In the rows, zero is written as 128.
Each path is a new rotation, seen through one point. The rows after it are directions, each followed by how far the rotation turns it, in degrees each step (0 if it stays put).
Each turn is a multiple of 5 degrees from 10 to 175, or 0.
path 1
[122 126 134 125 123 122 135 137 129 115 139]
[113 129 126 121 127 131 121 123 118 121 136]
[125 143 134 116 124 135 123 132 125 133 131]
[130 137 119 129 112 130 121 131 125 128 119]
[136 128 129 131 112 121 135 138 126 126 134]
[122 126 117 132 123 125 136 124 121 118 139]
[124 139 130 119 135 129 132 133 125 119 141]
[114 137 123 123 126 132 116 133 128 121 124]
[131 130 137 123 113 131 118 139 124 131 130]
[127 127 121 130 107 133 131 122 123 130 130]
[138 137 126 123 122 124 141 127 121 121 135]
[117 137 118 128 129 119 133 131 127 117 128]
[122 132 132 126 130 123 118 143 122 123 138]
[116 129 124 128 118 140 119 131 128 131 136]
[139 134 131 121 115 140 126 128 125 123 131]
[125 133 124 124 112 125 137 124 130 120 120]
[129 131 129 124 124 112 131 132 115 122 133]
[113 135 119 130 128 124 130 132 124 133 140]
[132 139 124 128 130 138 119 137 124 124 139]
[124 131 126 127 114 138 126 135 138 119 126]
[132 123 134 122 113 127 126 128 120 116 129]
[117 131 128 120 117 123 138 121 122 130 133]
[130 144 121 123 130 123 127 128 114 128 132]
[122 141 120 132 124 126 127 143 133 129 130]
[132 124 125 134 120 132 118 140 124 118 136]
[121 124 132 124 116 137 135 127 132 121 140]
[128 134 128 115 124 131 128 118 117 116 129]
[120 143 130 118 121 120 131 132 127 130 123]
[128 134 121 132 120 120 118 136 115 131 129]
[128 131 123 135 118 132 133 138 130 133 142]
[132 130 119 130 124 137 129 127 126 111 136]
[121 133 135 117 123 128 134 132 134 113 130]
[117 130 130 119 121 122 117 126 116 122 126]
[123 138 131 122 117 128 127 133 122 142 134]
[135 138 113 133 118 133 126 129 121 129 129]
[128 130 135 125 127 127 134 133 134 132 131]
175
[129 132 125 126 131 135 131 122 126 131 134]
90
path 2
[139 135 130 118 121 130 134 131 142 125 122]
[121 120 139 121 123 121 138 137 133 124 132]
[137 133 134 118 127 132 130 129 143 122 121]
[124 124 134 121 118 119 141 139 132 126 132]
[132 127 139 117 130 132 129 127 143 121 121]
[129 130 131 121 117 120 139 142 133 126 131]
[129 121 142 118 129 130 133 124 140 123 122]
[130 135 129 120 120 122 134 144 137 124 131]
[129 119 143 120 123 128 138 124 136 125 123]
[129 135 128 117 126 125 130 141 142 122 129]
[132 121 143 124 118 126 140 128 132 125 124]
[125 130 128 114 131 127 130 137 144 123 129]
[135 126 142 126 116 125 138 133 131 124 125]
[123 126 129 112 130 127 134 131 144 125 128]
[135 130 142 127 119 125 133 139 133 120 126]
[125 124 129 112 125 126 139 126 141 128 127]
[131 130 143 126 124 125 128 142 136 118 127]
[130 126 129 115 120 127 142 125 139 130 125]
[125 127 142 123 129 124 128 142 137 118 129]
[137 130 131 118 117 128 140 127 138 128 122]
[119 122 139 120 129 123 131 139 137 121 131]
[140 133 134 120 120 130 135 129 139 124 121]
[119 121 135 118 125 121 137 137 135 125 132]
[138 133 138 121 125 132 130 130 141 121 120]
[122 124 131 118 120 120 141 137 134 127 132]
[133 127 143 121 129 132 128 129 141 120 121]
[128 130 127 118 117 121 140 139 135 127 131]
[128 121 145 121 129 130 131 128 139 121 123]
[132 136 126 118 119 124 136 140 139 125 129]
[126 118 145 122 124 126 136 128 135 123 125]
[132 136 127 116 125 126 131 138 143 123 127]
[128 120 144 124 119 124 139 131 131 124 127]
[129 132 128 114 130 129 130 134 145 123 126]
[131 125 142 126 116 122 139 137 130 124 128]
[126 127 130 112 131 129 132 128 145 125 125]
[131 131 121 123 129 131 129 122 133 131 125]
170
[136 134 126 131 121 127 130 131 125 129 127]
155
